In the data rows, 128 means zero.
In each game, the first row plays the second. By how much does the first row win? 20 means about a draw, 40 a big win and 0 a big loss. Wins can go round in a circle. Each row has two weighted sums of its numbers, A and B, taken from their middle values. A row wins by its A times the other's B, less its B times the other's A.
[144 122 132 128 111 100 123  98 128 105]
[129 191  85 129 120 122 196 152  87 138] ~ 19
[101 132  94 102  91 102 119 150 135  94]
[ 92 178 103 129 181 209 219 158  93 245] ~ 18
[127  88 142 122 130 138 104 124 133 120]
[118 116 134 126 120 141 130 138 132 127] ~ 15
[149 143 121 143 135 110 148 128 114 122]
[169 154 169 174 145 110 130  99 128 140] ~ 23
[124 134 114 124 124 125 140 142 124 125]
[132 126 145 134 117 110 125 108 122 106] ~ 20
[126 108 131 125 129 101 114 120 148 121]
[115 124 128 105 105 124 122 127 141  99] ~ 36
[136 110 157 127 130 122 115 105 141 126]
[ 90  79 126  77 135 149 111 159 132 141] ~ 16
[ 96 111 106 112 105 125 121 142 135 108]
[132 102 160 167 158 127 118  91 134 151] ~ 33
[ 92  84 122 110 120 150  91 140 128 138]
[153 140 121 142 116  83 122 116 131  98] ~ 23
[ 78 150  35  68 115 162 161 211 135 135]
[162 165 130 149 119  93 120 105 111 102] ~ 19
[192 159 152 184 146  93 126  72 105 113]
[151 170 129 141 156 113 146 120 105 142] ~ 24
[160 174 112 153 132  80 136 112 118 111]
[113 137  83  91  97  98 120 152 120  95] ~ 24
[ 86 122  96  80  96 153 131 174 138 120]
[127 156  90 142 143 122 154 142 103 135] ~ 31
[134 126 148 146 129 138 128 120 145 125]
[116 112 114  92 115 118 130 145 134  98] ~ 18
[179 179 116 155 135  94 157  95  94 113]
[ 71  89 102  81 137 184 134 179 142 149] ~ 23
[143 129 150 141 123 121 120 120 122 129]
[118  85 195 138 149 163 103 111 152 161] ~ 15
[101  80 168 132 129 139 117 107 139 147]
[ 79  99  91  66 103 142 121 182 139 104] ~ 19
[105  80 155 126 159 172 148 146 132 202]
[114  98 156 136 124 134  95 125 143 131] ~ 19
[108 123 106 103 116 131 120 147 131 112]
[113 119 143 146 149 165 156 134 124 175] ~ 22
[151 126 143 155 140 117 117  96 128 126]
[149 147 138 120 103  93  96 119 130  86] ~ 19
[156 131 147 150 133 106 124 105 133 101]
[145 128 113 120 103  80 103 125 128  79] ~ 22
[123 118 142 113 116 131 107 122 135 117]
[204 198 161 207 179  90 168  85  82 136] ~ 8
[108 109 142 115 145 167 117 128 138 154]
[120 152 101 116 140 144 161 154 115 160] ~ 24
[127 118 137 135 125 129 136 119 137 130]
[167 183 105 149 110  72 126 103 111  65] ~ 19
[170 164 129 145 117  69 126  88 112  85]
[154 151 113 144 111  61 120 108 121  57] ~ 20
[111 113 111  97 111 129 121 129 128 122]
[144 118 146 133 127 104 112 109 134 106] ~ 18
[ 74 116  72 107 144 193 165 210 135 193]
[101  87 162 144 152 185 130 136 141 192] ~ 12
[180 160 144 198 144 102 121  78 129 108]
[112 117 100  99 111 118 116 131 131  97] ~ 17
[141  88 197 156 147 137 119  86 159 144]
[143 143 108 138 101  91 111 119 114  80] ~ 26
[131 121 118 140 131 111 130 135 126 130]
[160 131 174 173 148 128 126  96 149 138] ~ 29
[106 121  82  87  87 125 130 163 121 106]
[122 123 117 115 147 138 135 140 127 137] ~ 30
[ 71  93 113  86 126 185 121 176 152 145]
[111 116 138 135 126 124 111 119 131 118] ~ 19
[202 203 139 195 134  81 146  86 100 105]
[172 145 153 168 147  94 122  83 125 127] ~ 11
[117 131 114 117  93  98 116 121 136  68]
[133 131 131 145 130 115 120 121 114 115] ~ 26
[ 66 112  93  54  89 151 105 178 152 115]
[164 128 172 183 179 131 134  83 114 150] ~ 17
[158 124 144 167 139 111 121  93 129 115]
[116  94 151 123 116 122 112 107 138 109] ~ 15
[ 91 125  92  87 111 151 142 184 127 131]
[139 131 114 133 106  90 100 104 143  90] ~ 21
[135 126 139 135 130 132 111 122 125 136]
[146 112 184 162 137 124 111  84 143 129] ~ 19
[108 118 120 131 116 122 113 132 151 107]
[102  92 167 121 121 157 100 120 138 128] ~ 20
[100  75 185 138 141 179 111 113 154 165]
[114  96 168 122 125 146 112 111 143 146] ~ 17
[107 108 147 131 149 175 133 123 115 186]
[124 101 157 139 124 118 111 102 155 124] ~ 26
[189 157 132 187 114  76 121  94 123 100]
[124 170  88  89  84  94 128 143 115  59] ~ 8
[149 142 147 163 154 132 140  95 125 151]
[ 90 105 120 100 127 147 109 140 143 153] ~ 21
[183 165 168 193 142  90 111  90 122 115]
[ 81 100 128  91 142 168 126 163 144 162] ~ 8
[111  90 153 123 129 129 107 128 143 136]
[151 124 168 170 158 138 148 106 127 159] ~ 18
[133 115 135 105 112 109 113 120 117 100]
[128 144 140 143 124 138 153 129 126 134] ~ 18
[149  95 180 164 148 134 116  84 138 158]
[125 113 154 133 142 143 106 116 148 141] ~ 26
[ 95 143  55  68  80 110 128 186 118  77]
[153 129 143 159 127 104 107 106 137 116] ~ 20
[123 156  70  88  74  75 113 151 125  68]
[143 132 154 143 134 118 105 116 140 113] ~ 9
[186 160 149 179 156  87 129  88 122 103]
[ 72  82 115  93 131 191 114 182 151 173] ~ 4
[126 125 118 111 113 116 104 133 146 101]
[ 85 100 101 103 131 163 117 159 138 154] ~ 17
[ 96 161  90 117 161 198 219 171 111 231]
[153 128 156 147 147 118 124  90 136 116] ~ 33
[ 87  58 167  91 154 176 101 142 150 170]
[108 148 111 128 157 177 183 143 116 176] ~ 8
[ 97 103 136 122 124 162 113 148 138 149]
[ 73 144  77  85 139 186 182 215 117 193] ~ 27
[154 125 124 155 124  98 113 116 133  99]
[118 110 169 151 144 143 116 121 126 145] ~ 20
[102  98 121  95 139 142 113 163 151 122]
[118 133 112 104 120 119 133 155 123 124] ~ 28
[130 133 112 120 112 119 117 133 130 107]
[165 129 157 156 147 120 138  90 122 130] ~ 21
[104 128 108 110 110 111 139 138 131 115]
[137 114 128 114 119 150 113 138 134 145] ~ 21
[163 149 136 148 122  90 109 104 138  89]
[148 116 149 157 163 136 133 110 131 145] ~ 8
[153 155 153 162 146 114 139  88 128 126]
[102 120  86  81  99 110 132 166 124  91] ~ 25
[ 88 115  81  95 121 146 131 169 124 136]
[ 83 104  97  91 103 147 116 177 131 114] ~ 6
[165 181 125 174 138  92 143 101  94 127]
[130 116 135 128  98 115 112 126 138  97] ~ 18
[ 84  88 103  81 107 160 111 177 140 119]
[167 112 162 161 132 104  99 104 130 112] ~ 18
[ 89 150  62  93 139 177 160 220 125 150]
[108 171  79 119 160 183 217 171 105 215] ~ 15
[171 153 165 184 164 128 151  98 117 157]
[144  86 186 155 138 111  90  73 146 142] ~ 17
[ 91 133  89  72  89 140 115 167 134  88]
[111 140  92  93 103 114 120 163 136  87] ~ 5
[147 209 113 132 174 159 237 132  67 202]
[128 116 156 129 111 124 113 129 116 110] ~ 30
[ 95 117 105  98 119 160 133 165 143 135]
[148 128 152 153 112 110 113 103 136  96] ~ 17
[113 100 136 105 123 127 107 134 140 110]
[108 123 130 136 150 152 142 139 123 160] ~ 16
[126  91 147 125 143 154 119 121 138 148]
[150 149 123 128 113 100 124 107 131 113] ~ 21
[146 141  99 110 112  86 123 139 127  76]
[160 113 146 157 119  90 106  86 125  86] ~ 26
[ 80  90 110  98 121 149 119 163 138 143]
[136 121 129 134 124  97 138 104 120  98] ~ 19
[107  90 140 111 114 128 121 123 129 137]
[130 132 113 108 111 106 104 139 141  84] ~ 16
[ 88 162  51  66 101 126 142 185 117  97]
[198 189 139 180 133  69 145  78  96 105] ~ 19
[106 149  72 108 100 128 161 183 118 141]
[160 133 153 172 148 138 126  89 129 143] ~ 22
[ 76 122  78  66 110 151 134 178 145 124]
[143 129 144 149 125 116 100 103 126 105] ~ 20
[132 119 135 137 147 145 146 134 131 148]
[105  99 150 129 136 155 126 139 145 154] ~ 21
[ 86 106 102  94 122 146 140 177 139 131]
[173 190 121 162 120  90 162 101  88 106] ~ 23
[135 137 128 122  93 113 109 132 136  93]
[124  88 151 114 112 139  97 114 140 135] ~ 37
[195 172 132 200 151  78 144  85 115 124]
[120  98 135 115 122 123  99 127 135 120] ~ 17
[160 126 178 174 135 115 113  93 117 135]
[126 111 133 126 121 126 118 127 142 121] ~ 20
[ 74  84 124  90 133 202 130 178 151 184]
[156 133 151 167 155 129 132 113 108 153] ~ 22
